In the data rows, the value 128 means zero.
Here are some points:
[182 121  66 130  95 157  81 106 139 177   6 127  74 126 130  68 123 132
 176  80 153  79 129 146  73 148 156 200 154 177 132 143 168 148 140 129
 166 157 182 125  35 116 115 162 134  89 192  63]
[ 15  89 207 156 172  74 191 160 147 114 208   3 112 153 164 166 142  71
  14 132 191 111  76 162 158 102  97  19 119  86 181  61 128  88  83 104
 170  92  55 249 246 180 138 107  85 164   0 205]
[ 14 116 126  54 106 137 184 145 123 165 137   0 162 140 132 129  93  90
  11 142 248  95  80 104  75 144 104  68 127 114 180  76 136  82  59 130
 124 129  54 255 249 196 142 105 101 136  81 178]
[ 61  96 137 187 163 174 195  75 135 148  94  21 191 103 138 221  73  99
 118 148 210 118 159 113 105 151  68  76  87 162 207  32 128 197 135 105
 189  91  52 246 226 173  95 155  99 120 120 160]
[255 174 109 167 162 112 100 112 100 144  51 178  92 107  92  66 207 103
 142 219  92  74  90 144  83 152 189 179 159 101 198 135 141 177 192 168
  73  85 155 155 101 101 126  97 114 164 121  78]
[187 112 130 116 124 167 116 109 146 145 106 167  88 129 145  84 217 143
 132 145  70 129 145 133 184 163 183 133 129 179  91 117 132 125 148 101
 115 159 180 157  50  87 186 143 141 141 165  87]
[171 140 101 142 139  78  75 174 144  90 119 194 114 162 138 169 203 124
 172 114  75 172 108  87 179  89 222 179 130 134  67 177  63 166 124 155
 137 144 149  72  85  87 121 145  78 128 175  55]
[ 38  30 154 154 133 118 123 153 153 131 174  85 130 127 145 155  79 147
 103 155 174 105 125 164 118 148  63  64 137 115 179  17 116 148 156 128
 213 148  94 235 217 218 140 132  92  61 125 192]
[175 157 141 146 140 138  74 133  95 154 137 169  85 198 108 128 144  87
 134  83 122  86 105 120  83 122 181 168 101 120 125 126 114 137 126 129
 155 157 207  47 102 117 145 116  77  68 141 117]
[190 188  86 128 150 163  91  68 128 109 166 199 174 129 149  81 167 160
 155 135 110 167  86  98 132 129 186  86 132 161  90 155 106 147 114 114
  76 108 156  93  58  68 138 129 159 112 185  46]
[200 133 115 151 128 131 117 155 104 173  69 219 131 103 154 146 184  93
 144  70 153 136 113 109 103 120 186 136 127 114 139 143 167 134 130 155
 160 159 141  41  61  85  83 138 125 141 126  88]
[216 195 102  85 132 160  60 133  78 167 147 142 137 103 181  75 133 133
 174 167  47 153 150  97 167 122 157 166 170 140  96 172  91 143 118 144
  52 170 166  94  90 104 154 137 143 126 147 107]
[196  98  99 133 112 114  32 149 124 137 124 144 188  66  95 117 119  88
 197 180 119 192 138 105 133 131 128 208 176  95  98 126 153  85 139 127
 137 174 166  74  88 133  69 160 107  89 107  80]
[149 161 143 118  75 176 172 155 112  88  83 156  79 207 109 124 165 110
 104  59  62 213 181  50 130 171 155 193 136 116  61 213  66 145  98 136
  91  77 191  67 118  60 130 186  72 189 194  97]
[  6 102 131 165 189 117 179 149 176  99 198 114 107 200 160 200  59 144
  37 192 111 124 167 144 134 180  95 117 114  65 154  66  96 134  91 129
 150  80  76 199 237 175 112  92 117 136  94 185]
[  8 109 124 182 105  88 180 141 185 137 171  82 156 141 156 171  53 133
  61 100 185 128 147 136 151 113 164  19 102 114 130 100 139 117 105 122
 165 120  71 171 229 154 106 123  81 113  63 221]
[  0  82 172 124 190  69 193 140 190 119 132  31  44  97 181 156  49  80
 122 175 255  24 183 255 101 192  91  98 173  70 113  98 125 204 152 139
 179  84   8 255 189 126 102  43 172 112 104 217]
[223 166 125  65 110 137  45  51 118 101  69 152 134 145 131  58 176 136
 253  20 155 114 154 152 146  87  96 187 177 145 142 207 142 167 151 125
  98 143 195  80  41 103 139 150 135 171 146  23]
[196 125 116 140 120 112 154 166 134 125  81 168 116 118 173 120 169 176
 180 103 153 159 104  98 131 102 150 132 120 156  81 151 105 130 169 141
  96 116 159 117  74  67  94 145 149 128 218  41]
[  0  89 103 177 171  88 105 144 197  75 159  25 104 117 152 183 105 132
  49 112 173  96 142 129 152 128 134  41 102 114 126 106 185  84  70 143
 139 110  12 199 255 156 143  51 124 128  60 212]
[216 167 101  52  81  77 104 152 115 117 117 153 155 153  49 109 137 144
 179 147  93 101 173  11  93  92 137 108 107 182  72 165 126 154  54  62
  77 149 185  36 153 118  82 164 150 175 132  55]
[  0  23 179 140 131 116 228 124 158 192 113  67 122 139 131 236  98 154
   5 138 255  96 162 139  63 151  60  35 142 163 149  57 133 131 116  81
 140  68   0 255 240 158 120 109 129 155 113 214]
[  0 119 174 148 125 126 127  88 209 109 124  86 157  77 185  73  83 102
  79 145 232 105 148  95 147 143  60  62 140 166 155  43 132 119 127 171
 227 104  73 237 127 164 118 101 138 121  80 234]
[  0  74 158 234 138  71 213 139  75  63  70  48 150  99 254 113  92 102
   9 171 165 158  78 107 117 157 114  46 129 125 255   0 140   0 111 151
 220   0  78 255 202 255 216  65 126 164 116 253]
[158 174 132 102 101 146 120 133 149 110 196 138 152 146 141  94 153 137
 154 110 128 154 111  51 134 162 122 148 125 191  56 202 161 106 154 110
  95 102 184 104  79  71 144 122 181 102 151  56]
[ 55  52  93 165 171  21  88 117 109 109 148 102 146 134  91 141 152  93
  55 112 201  69 145 114 178 103  60  83 112 104 182  16 119 123  98 104
 212 111  67 173 185 193 200 152  72 156   0 173]
[  0  86 149 149 186 113 155  62 157 137 178  22  64 112 131 190  72 101
  32 148 176  52 141 179 139 144 114  42 170  98 254  24 100 146 151 105
 172  79  50 255 250 204 131  85 105  97  28 228]
[ 19 140 155 111 141  90 208 125 104 125 169  73 120  93 192 177 114 149
 110 127 186 115  88 141 138  77 154  14 128 113 142  83  76 132 144 148
 197  92  83 176 223 167  95 103 118 126 125 192]
[233 187 127  95 100 140  46 197 140  96  80 131 117  55 103  72 112 105
 167  37 114 147 134  47 179 113 178 188 182 148 131 199  66 132 174 193
  84 187 169  45  59  76  90 159 144  78 244  82]
[195 154  60 116  97 139 110 101  98 161  45 191 135 127 182 132 167 159
 147 142  94 161 125 104 108 128 157 136 126 111  73 134 171 112 138 193
 142 175 165  35 117 137  75 161 116 123 175  95]
[209 155  94 147 125 150 126 182 114 139  90 219 102 113  98 143 120 124
 171 137  77  39 115 122  95 117 185 190 172 145 134 184  94 177 158 157
 132 167 133 109  83 158 138  96 136 152  94  76]
[ 28  95 156  93 189 113  48 151 128 104 137  40  72 154  95 123  17  86
  54  92  91 109 138 152 152 156  99 121  78  26 181  93 185 124 117  97
 238  74  29 180 255 184 143 129  98  63  74 210]
[139 179 163 112 103 134 125 174 103  98 179  94 174 105  97  34 113 134
 126 144  90 160  92  74 163 106 100 153  40 128  63 225 117 113 127 185
 186 113 255  66  84 165 181  72 190 139 207  76]
[164 114 156 152 106 118 118 106 172 169 124 134 154 104 129  71 143 167
 188 124 110 131  91 147 116 169  72 229 114 177 129 117 180 149 173 125
 124 151 198 139  62 136 112 171 176  90 161  60]
[ 37 120 197 150 148 110 133 167 136 153 186  64 148 142 149 164  25 101
  21 145 214  83 111 146  84 147  60 100 160 114 173  25 156  99 112 161
 228 109  90 249 202 216 102 152 122 117  64 155]
[249 131  35  89  95 173 100 136 152 187 143 155 120 146  82  97 170 149
 131  94  41 161 175 151 115 115 179 147 166 123  76 178  97 120 139 183
  66 111 203  61 100 132 143 137 196 169 131  47]
[180 122 138 135 149 150 101 144 133 145  67 111 103 142 111  50 151 139
 208  99  92 128 139 129 123 200 131 193 130 133 103 177 106 174 181 132
 132  80 143 130  83 126 111 138 198  87 173 116]
[145 130 104 137 179  82 105 105  99 147 175 150 147 116 135  89 143 139
 142 140  83 168 138 119  90  44 149 159  97 142 154 180 152  70 130  75
  59 173 200  56  82  85 112 141 116 181  96  10]
[255 122 122 148 190 181  75 107  70 173  88 154 114 143  62  92 159 132
 202 153  81 123 133 139  93 154 111 200 130 129 113 164 144 123 146 115
 111 141 179  93  68 107 140 127 168 150 156  60]
[251 115 101 131 156 140 116  89 155 156  62 132 178 143 126  88 186 142
 169 144 129 108 124 138 154 150 137 161 125 130  94  98 170 183 166 118
 101 167 122  90 141  55 137 149 139 139 128 108]
[  5 114 139 124 132 161 100 102 103  64 219 107 135 167  65 252 107 128
  39  84 175 154 133  98 150  73 113 104 109  99 120 145 101 131  58 106
 142 107  43 187 205 147 189 145  80 105 118 159]
[155 119 167  84 139  75 171 175 163 178  12 119 114 176 122 100 171  94
 166  49 147  97  89 164   2 106  14 231 112 112  78 107 151 193 195  95
  76 132 179 117  46 128  74  67 156 126 176 109]
[  0  76 198 121 137 122 164 109 116 160 170  67 134 100 136 147 108 102
  30 109 131 106 146 130 125 128 106  80 101 112 111  49 123 117 124 128
 176  93  71 225 234 170 160 115 131 141  80 209]
[173 174 142  96 136 163  37 116 102 182 143 128 118 149 100 141 167 120
 165 123  74  92 112 136 200 114 118 124 148  90 123 184 105 142 153 143
 122 172 150  30 104  97 176 146 169 191 144  81]
10 more points follow, each with its number after it:
[195 123 113 171 110 161  91  89  88  91 129 255 163  98 155 155 138 170
 206 141  47 168 142 139 152  81 171 143 114 139 132 121 104 186 182 198
 118 160 108  85  84  79 119 180 181 121 118 103] 0
[ 11 142 172 129 178 104 172 140 185 126 172  80 152 118 117 154 121  95
  59 151 175  60 118 148 115 212 104  14 109 127 151  45 133 129 119  83
 134  91  73 199 240 186 137  67  66 129  94 234] 1
[194 105 116 121 104 159 122 161 132 140  71 119  87  89  84  88 120 148
 157 155 121  89 130 131  71 154  92 171 204 172 144  91 138 153 169 144
 154 131 173 132 124 192 114 107  84 101 167 114] 2
[160 124  91 174  89  92 140  99  56 132 101 216 157 122 144 165 121 155
 211  67 142 199  93 166  77 102 157 166 156 168 152 213 120 146 135 183
  46 193 171  79  98 105 115 141 184  99 162  37] 3
[132 152 119 148 151  65 110 124  79 163 206 132 141 138 148 128 120 126
 116 110 100 149  99 136 179  71 178 107 144 104 147 163 117 157  79 106
  86 140 114  66  92 101 154 184  96 123 122  75] 4
[ 21  83  91 160 181 161 208 178 161 161 122   0 146 183 151 149 106 159
  75 119 159 128 141 163  86 103  39  91 116  11  94 107 130 121 108  50
 211  78  57 255 217 198 141 101 115  52 131 209] 5
[190 143  72  93 115  65 134 107 127 115  91 162 137  53 136 134 109 137
 195  82 127  95 139 143 101  67 137 151 160  89 111 126 113 116 154 106
 165 171 127 133  98 103 113  91 178 100 123 114] 6
[220 135 110 133 125 179  66 153  87 132 106 202 138 136  92  47 148 164
 184 129  83 123  96 142 185 101 181 149 137 118  38 185 139 125 120 146
 128 193 214  40  58  67 109 197 182 136 176  31] 7
[188 160 127 124  29 166 164 125 141 138 124 118 117 113 137  34 192 160
 176  82  84 146 100 142  94 155  95 154 137 176  84 142 160 120 166 106
 108 150 200 102  93  99 144 130 190 148 163  94] 8
[ 44 158 102 137 122 121 182 135 215 177 103  62 117 133 140 130 113 113
  78 218 182  62 149 161 105 230  97  97 149 100 201   0 111 146 143 143
 159  54  60 255 239 177  73  50 107 146  83 162] 9
Which of these numbered points is nearest to each point below, looking only along the 8 directions in which the first points spread most? Its number follows each.
[ 19  81 147 171 136 126 178  98 195 132 109  58 138  57 181  10 154  26
  54 136 179  52 146 120  86 186 154  83  56 117 170  23  86 154 182 115
 173  94   0 196 153 172  76  82  96 160  72 134] > 9
[221 176 142 112  74  83 141 113 129 160 138 208 113 101 181 144 114  52
 194  75 134  60 129 176 109  86  85 236 184 128 125 135 115 241 181 210
 148 204 102  55  98  79 122 148 164 145  45 139] > 6
[144 130 127  73 154 127  84 145  83 128 105 118 138 119 102 135 148 107
 103 134  72 169  96  74 142  73 147 149 177 102  53 196 113 112 168 130
 104 161 149  71 120 102 160 202  78 151 121 122] > 4
[170  98 139 163  74 180 188 158  96 139  92 182  93 149  98 144 161 222
 181 109 112 223 108 124 151 104 156 117 107 164 129 146 113 154 135 157
  62 158 159  86  69 118  89 175 157 121 155 112] > 3
[209 239  82 160  79 119  60  74 108  88 137 192 181  62  89  86 143 132
 227 109  47 161 137  93 129 155 146 223  86 142 130 155 126 192 165 182
  31 133 191  85  54 113 137 129 178 153 167   5] > 7
[226 178  99 107 107  93 121 104 103 129  58 209 131 141 159  93 141 119
 157  87 153 139 127  91  93  67 127 156 167 106 105 166 172 150 134 123
  85 104 144  65  85  63 113 135 140 135 127  87] > 3
[216 115 124  82 100 158 125 110  81  75 117 125 158 133 107  58 130 107
 181 189  90 151 124 149 121  91 149  91 102 171 146 215 155 113 132 106
  83  82 197  98 100 117  94 100 227 108 156  83] > 8
[  0  56 198 105 181 137 255 128 209 151 118  38 116 186 143  81  97 122
  38 214 167  57 147 206  73 241 163  84 126  67 182  19 119 108 134 122
 164  88  69 255 248 163  89  70  89 152  81 255] > 9
[  0 207 237 113 180 168 159 193 116 110 161   0  78 117 114 132   0  61
  55 124  66  82 231 134 140 217  93 120  69  14  61  49 143  51 107 133
 236  95 176 161 184 223 158 150 108 127 109 225] > 5
[  1  72 182 154 148  94 212 114 153 142 173  44 130 122 169 199 104  92
  47 178 162  84 122 150 116 154 124  65 106 111 182   0 121 113  75 130
 172  89  17 227 242 183 121  89  91 102  89 255] > 1
[204 157 107  92  85 107  10 138  64 133 164 219 193 178 128 108 107  88
 117  91 106 114 150  87 142   1 155 135 107 179 117 177 101 109  51 101
 137 117 100  21  83 109 156  91  92 157 111  69] > 4
[229 103  78 136 176  77 116 114 135  68 137 112 159 142 110 138 167 215
 189 151 217  94  96  91 117  48  39 148 144 144 151 240 180 164 145 125
 127 130 115  84 101 134  99 155 179 134 109 136] > 6
[  0 119 164 182 192 148 192  92 151  92 183  21 143 125 104 135 119 155
  67 111 177  96 128 174 145 162 131  61  91 140 119  69 112 103 104 121
 159  81  39 255 204 163 171  83 127  76  68 255] > 1
[144 169 255 175 164 185 153 138  61 140  83 178  72 168 124 125 146 136
 176 137 156 167  27 106 131 139 168 185 119 200 163 180  61 208 112 126
  80 222 168  38   0  50 151 175  51 105 211 113] > 3
[  0  72 246 133 166  82 224 134 218 135 161 108 142 109  66  96 105 126
  72 126 188  87 194 166 110 182 121 124  81  21 162  77 103 143  73 114
 208  45  87 222 248 150  29 107  62  81 108 245] > 5
[196 110 121 152  77 113 124 147 106 185  96  97 169 143  84  77 168 144
 137  96 149  85 119 173  73 145 105 128 109 146 115 105 154 104 176 145
 179 104 184 103  64 156  88 127 151 167 134  96] > 2
[203 140 113 101  57 125 124 148  81 159 103 157 174  72 167  97 140  96
 204 134 110 179 133 133  91  97 160 176 142 101  67 110 133 177 108 162
 102 118 162  69  74 110 113 180 107 101 193  90] > 3
[236 107  98 121 129 204 162 134 209 230  37 117  93 166  52  14 200 182
 209 130  55 100 142 173  56 192  94 200 192 137 176  80 152 133 229 151
 176 123 222 171  76 172  50  93 214 154 157  91] > 2
[209 148 106  84 122 166 121 121 133  79 122 150 117 160  81  79 164 198
 187 166 103  92 100 145 107 163  83 151 125 178 127 202 182  95 169 123
  97 127 142 157  41 138 141  63 198 198 161 101] > 8
[147 125 153 148  79 153  63  98 193 112  77 181 157 140  89 138 199  84
 122 198 142 136 103 158 126 175  98 171 107 110  89  96 235  90 164 177
 151 101 186 170  56 151 115 139 143 176 130 106] > 2
[  0 183 203 175 146 178 203 174 147 145 199  53 134 109  32 111  17 115
  16 122  73  54 149 188 150 194  63 104  86  84 140  59 112 128 170 116
 229  44 168 226 166 218 151 130  91  64 170 243] > 5
[ 97  71 121 190 130 185 151  98 105 103 113 254 141 124  81 171 152 146
 137 121 200 205 108 108 192 172 218 168  91 205  60 110 166 165 131 136
  98 211 209 162   0 109 126 239 102 123 207  82] > 3
[ 16  93  93 143 152 104 183  84 178 173  88  89  88  99 129 152 124  51
  75 188 144 104 119 152 135 173 133  68 143  83 155  11 151 136 147 131
 202  95   6 255 246 197  82 169  96 133  77 255] > 9
[  0  76 188 132 130  94 210 168 146 140 129  53  91 190 139 203  73 114
  19  81 168  71 157 164 130 180  92 103 114  81 112  58 139  92 118 138
  79 115  68 208 255 115 139 132  86 101 122 200] > 5
[194 168  73 133  98 138 101 133  59 125 142 229 126 175 144 200 118 154
 145 163  89 144  93 115 170 153 184 153 177 167 147 145 100 139 157 146
  66 188 171  42 113  79  83 127 161 111 126  82] > 0
[206 152 163 124 110 175 151 202 107 131  76 136 151  78  61  67 199 173
 168 129 154 165 117 145 127 110 125 167 105 130 130 167 177 160 125 137
 144  52 211 122  92 134 117 154 142 163 196  55] > 8
[181 100  99 129 173 185 165 126 113 185 139 114 146 101 117 110 193 136
 158 123 103 120 133 178  96 171 104 164 143 101 119 133 144 117 128 115
 151 141 150 141  82 146 120 159 186 111 179 115] > 2
[186 134  96 123 103 164  96 121 166 111 119 205 198 152 137 140 145 149
 167 146 109 159 104 124 166 117 170 144 148 134 103 183 128 135 119 163
  79 142 124  64  99  81 121 165 151 122 117 106] > 0
[166 111  95  88 116 115 114 144 104 101 108 158 160 120 126 128 128  97
 127  78 173  85 124  92 135  82 118 196 171 131 126 108 110 177 163 122
 158 177 139 110 105 122  92 163 128 104  99  89] > 6
[ 88 116 171 121 119 120 149 151 169 113 187  33 105 163 107 139  48 136
  70 149 180  97 159 156 146 164  84 112 130  88 134  79 162 114 102 119
 191 109  77 211 150 188  93 145  87  93  74 154] > 5
[197  95  76 143  70 147 111 130 146  93  96 185 191  97 132 135 135 155
 200 147 126 158 121 112 196  84 162 218  83 186  81 170 159 154  95 150
  97 226 139  74  75  54  64 183 158 110 171  52] > 3
[218 137 121 133 105 114 138 100  76 124 105 162 127  93 134 130 142 167
 141 108 108 150 106 153 129 117 132 125 126 162  89 155 155 112 155 101
 108 160 188  56  63 106 135 185 160 155 160  72] > 3
[ 15  71 185 130 123 152 239 194 118 212 130  52 103 135 121 137  76 154
  69 135 157  41 125 171  54 159 107  42 107 106 163  69 158 123 139 100
 218   6  98 255 227 198 139  92 123  88 136 213] > 5
[206 143  99 100 114 169  41 131 135 112 135 172 130 131 173  90 188 114
  87 131  60 165  93  98 147  63 179 145 123 124 141 176 103 125 141 154
  61 172 150  10 100  77 172 112 117 133 169 125] > 0
[133 152 136 155 102 124 115 105  73 177  73 147  92  68 158  91 146 119
 141  89 118 168 119 164  66  67 114 193 109 100 149 142 135 213 167 171
  61 189 128 100 129 127 145  69 192 155 142  26] > 2
[201 137 114 108 111 126  24 103  61 110 166 144 135 135 137  62 193 164
 145  97  17 170 102 132 146  97 197 179 111 150 155 188 120 144 163 128
 100 128 149   0  50  30 135 127 129 134 153  51] > 7
[125  26 151 207 101 142 100  78 173  99 131  79 103 114  56 171 104   0
 112 189 153 114 119 190  85 191  29 159 104  69 169  63 255 127 159 144
 149  44  76 213 183 171 152 186 120 122  12 163] > 9
[  0  81 138 124 162  83 173 122 155 158 151  82  98 139 136 165  77 187
  32 166 144 110 169 139 118 163  86  30 102 126 159  27 128  93 114  83
 189  66  62 198 255 208 171  83 111 146  33 255] > 1
[ 13 142 138 118 130 114  73 107 154 167 183  44 166  85 165 140 136 136
  64 190 186 142  76 107 190 120 114  26  98 168 173  65 106  74  59 114
 169 148  45 208 177 205  95 113 104 170  76 132] > 1
[  0 139 133 127 160  66 133 152 121 117 145  44  36 127 140 154  86  97
  33 210 156  74 183 173 139 127 112  28 120 134 103  59 116 106 134 103
 130  92  72 226 177 185 159  99  98 144  81 220] > 1
[200 132 168  94 120 112  95 107 143 147  90 232  98 149 114  14 164  66
 157 158  79 128 107 140 145 103 104 179 138 129 168 169 121 170 195 133
  88 118 171  82 114  71 114 114 123 158  70 116] > 2
[ 16  47 223 163 226 119 230  96 188 185 122  20  46 165 102 191 136 149
  16 224 149 174 138 205 128 255  97  20  95  80 174   7 208  67  80  57
 141  83  85 255 131  99 166  59  66 113 179 215] > 9
[185 217  92 123 107 126  82 147 105  78 140 158 136 110  98  73 100 143
 206 121  79 141 119 106 177 100 166 157 142 153  94 210 145 156 163 144
  78 163 168  55  26 145  95 165 117  74 143  81] > 7
[228 189 159 113 116 103 115 142 111 161 108 147 162 136  69  84 199  94
 213 152  68 136 105  81 220 104 129 199 173 126  54 250 108 135 154  51
  64 170 156  53  58 111 134 126 175 141 131  43] > 7
[239 115 135 140 137  94   0  71  43 142 101 198 118  81 180  94 128 192
 244 205  80 103 135  84 157  73 134 182 152 173 210 111  99 172 197 151
 128 168 236  82  63  73 127 110 168 137 157  62] > 0
[231 202  80 117  99 149  52  73  77 114 152 218 154 127 172  92 155 216
 215 119  62 189 131  76 178 100 192 130 126 186  87 181 125 134 147 160
  74 152 207 104  19  68 129 136 204 103 197  43] > 7
[ 55  72 136 176  21 224 130 176 106 200 145  87 195  74 115 159 138 161
   0 158 172 224 149 184 133 141 115   0 135 114 123  20 108 139  53  72
 175  41  85 224 198 158 118 159 130 171  76 165] > 1
[194 143 148 115 144  75 106 111 171 123 167 163 146 102 133 122  84 129
 217  99 128 143 137 158 118 167 152 161 123 133 157 150 129 135 152 134
 155 132 151  69  76 110 135 148 140  87 120 105] > 6
[193 170 108 116 132 132 141 137 138 193 132 133 102 113 151 153 172 140
 159 107  56 137 129 109 131 139  94 148 179  89 141 114 112 109 165 128
 129 154 155 105 133 120 126 108 155 158 145  77] > 6
[246  91 183  52 105 165 134 102  98  93  94 125  86 180 149  96 125 115
 156 168 113  58 112  57  70  73  98 164  95 180 143 160  30 170 119 165
  91 199 243 124  59 127 132  31 164 132 152  77] > 8
[223 156  48 131  98 149 133 152  79 139 104 117 103 145 146 164 221  98
 166 177  95 203 114 142 178 127 200 107 129 136 107 183  68 126  77 102
  57 145 141  87  85  45 142 147 119 122 152  72] > 0
[176 146  82  82  65 160 139 151 111 129  94 181  81 160 149 168 154 113
 185 116 109 153 102 119 111  89 130 162 156 140 115 192 113 137 123 155
  86 127 167  74 132  92 103 160 156 139 129  86] > 3
[227  96  66  71 163 159  30 127  74 130 101 179 115 141  67 129 145  70
 162 111  54 124 115 126 115 119 154 187 197  90 101 217 134 131 185 156
  59 128 166  61  40  90 135 171 199  89 129  82] > 7
[ 55  81  74 122  87 137 199 105 200 168 132  42 100 138 127 167 110 175
 108 189 245  63  62 165  88 140   5  99 173 165 212   8 192  97  58  38
 207 108  87 255 255 206  66 122 164 129  71 215] > 9
[146 135 117  79  94 126  75 140  62  91 147 142 100 123 109 123 162 120
 140 122 147 152 157 113 167 121 191 122 184 151 127 136 103 161 133 134
  80 168 125  70  87 167 166 136 131 176  70 106] > 4
[181 153 119 106 100 155 111  94  75  77  89 150 142 153 123 142 162 127
 179 131 121 173 139 109 156  77 183 149 153 178 103 174 117 158 107 148
  69 114 140 106  98  70  75  52 144 196 212  34] > 3
[217 157  68 144 129 159  73 124 142 159 123 217 197 141 142 130 186 119
 200 149  53 138 128 151 162 145 169 149  95 119 141 214 213 121 118  84
  84 249 182  26  75  44 118 170 172 156 140  49] > 7
[ 19 102 203 179 115 169 150 149 190  97 152  77 164 132 136 183  90 114
  45 113 234 103  98 114 107 150 133  91  98 101 138  77 182  98 115 157
 174  52  27 231 211 207 145 116 103  51 158 234] > 5
[169 164 151  91 114 123 116 106 133 133  73 139  92 115 150  65  98 123
 188 124 102 126 188 148 150  86 102 186 223 185 140 124  88 196 191 132
 104 145 179 149  69  74  96 156 115 167 175  80] > 6
[225 136  78 111  88 174 117 152 125 170  88 144 152 132 116   0 180 175
 219 143 127 118 140 154 123  87  31 178 142 170 126 165 130 170 129 158
 143  89 203  73 106 172  75 113 123 167 115  60] > 8
[  0 106 158 145 255  83 220  44 176  51 136  21  48 128 111 187 206  41
  65 134  88  53 164 123 158 191 156 140 136 159 155 102 169  61 206 145
  49 142  69 240 228 117 120  38 157  37 103 249] > 9
[  0  42 145 174 125 154 213 127 169 156 163  79  59  85 160 168 109 162
  62 101 156 102 116 155 106 161  49  81 110  68 161  91 116  68  79 101
 177 111  22 220 240 222  99 104 117 102 149 255] > 5
[253 134 137 112 117 187 151 141 144 190  91 151 125 138 114  53 223 130
 211 147  53 100 119 131  77 120  78 219 189 166  91 160 146 135 183 148
 153 164 200 105  95 106  99 139 165 186 151  47] > 8
[204 179 141  88 138  78 126 114 125 134  60 170  84 127 157  75 142 110
 188  91  85 133 163 119  82 141 199 197 210 111 126 130  94 166 183 151
 109  92 205  60  71 115 124  59 136 101 127 114] > 2
[225 136  62 119 127 158  88 144 115  95 101 148 143 102 109  84 182 219
 220 142  79 161 161 125 134 107 174 163 178 145 137 189 148 132 122 120
 122 184 177  52  37 167  95 156 134 130 166  31] > 7
[157 148 154 104   0 139  99 114  66  53 149 192 133 133 115 108 223 121
 208  58 176 174 142 147  80 174 120 180 125 182 149 173 140 128 149 135
  64  71 197 100  51 152 194 117 136 165 167  59] > 8
[187 162  93 156 126 136 100  80 124 171  90 117 144  74 103  82  98 170
 200  63 126 117 124 153 132  95  96 182 146 140 147 162 166 185 199 124
 120 144 137 123 120 146  92 178 179 122 151  95] > 6
[193 120 123  59 119 102  54 159 127 165 130 123 159  91 207  65 157 111
 158 219  88 141  84  70 152  91 185 112  80 116 167 147 139 126  83 140
 119 152 147  56  61 114 186 106 163 130 144 115] > 0
[178  95 145 111 120 168 145 119 117 102 105 122 142 144 154  48  80 152
 178  96  78 147 119 131 126 106 166 164  84  93 113 191  80 151  98  91
 118 131 198 130  67 118 149 111 120  97 178 115] > 8
[192 186 113  98  96  37  94 152  82 104 162 172 150 115 214 207 142 144
 120  89 140 154 108  77 165  64 188  41 104 145 154 197 111 109  84 124
  71 126 113  17 139  86 131  96 120 129 128  89] > 4
[220 203 123 114 121 133  88 129  95 113 141 125 100 141 106  83 175 131
 162 116  41 117 146 136 150 116 129 157 108 171  75 183 100 137 116 128
  63 108 147  10  86  96 139  96 157 173 134  30] > 7
[  0  83 170 151 205  71 176  78 163 139 107  74  82 157  86 195  53  53
  73 162 154  77 138 176 126 148  91 110 136 137 197  27 161 133 155 153
 186 108   0 255 253 197 121 120 119  98  58 188] > 9
[ 18  83 158 131 160 128 224 111 158 219 205  19 120 176 156 187 151 207
   0 119 147 119 184 163 126 122 130  81 141 136 213   9 142 115  85  86
 234 165  48 160 252 191 162 106  92  55 133 204] > 1
[142 159 125 110  98 106  50 171 110  77 126 161  89 138 115 225 189  75
 157  59  69 155 119 118 187  16 161 136 156  96  61 164  94 116 109  69
  87 190 139   0 123  91 175 119  64 140 134  96] > 4
[  0 123 192 175 181 156 193 138 194 140 171  29  70  91  94 123   0 184
  61 147 207  96 164 138 115 230  54  67 127 100 175  30 105  89 129 121
 188  43  81 255 236 255  99 100  82  92 138 243] > 5
[235 219  97 142 167 111  96 154 125 155 134 140 110 160 121  91 165 159
 150 115  87 175 127 167  81  92 123 148 186 132 147 174 139 132 159 138
 107 162 149  69  79  74 176 123 151 156  98  86] > 0
[151 203 149 106 104 146  65 145  69  82 112 189 108 163 128 107 157 118
 115  55 124  75 106 110 155 117 159 171 229 176 179 100  70 209 201 187
 102 209 123  16  65 126 119 125  63 114 146  40] > 0
[ 33 191 172 165 135 117 208  86 155 203 218  70  78 135 170 149  51 177
  52 111 149  78 190 132 123 144  66  70 111 121 228  45  98  54 115 111
 206 136  21 189 240 221 157  74  48  90  58 191] > 1
[  0  34 202 145 148  92 117  71 151  94 195 115 163 156 113 218  68  46
  22 142 165 128 163 137 171 128 123  57 119 109 209  55 148 125  83 112
 106 119  37 224 255 168 180  75 108  98  32 205] > 1
[211 167 141 126  73 122 120 123 168 167 112 156 118 203 162  60 122 190
 139 145 122 182 110 100  92 149 107 152 148 159 122 113 127  93 112 115
 114 128 153 118  84  97 137  93 101 129 197 123] > 8
[ 13 119 190 129 151  91 160 144 102 156 255  76 109 119 146 204  80  33
  27 255 194 105 124 132 166 178  88   0  90 133 255   0 145  63  60 140
 197 180  86 214 190 229 205  43  25 146  28 207] > 1
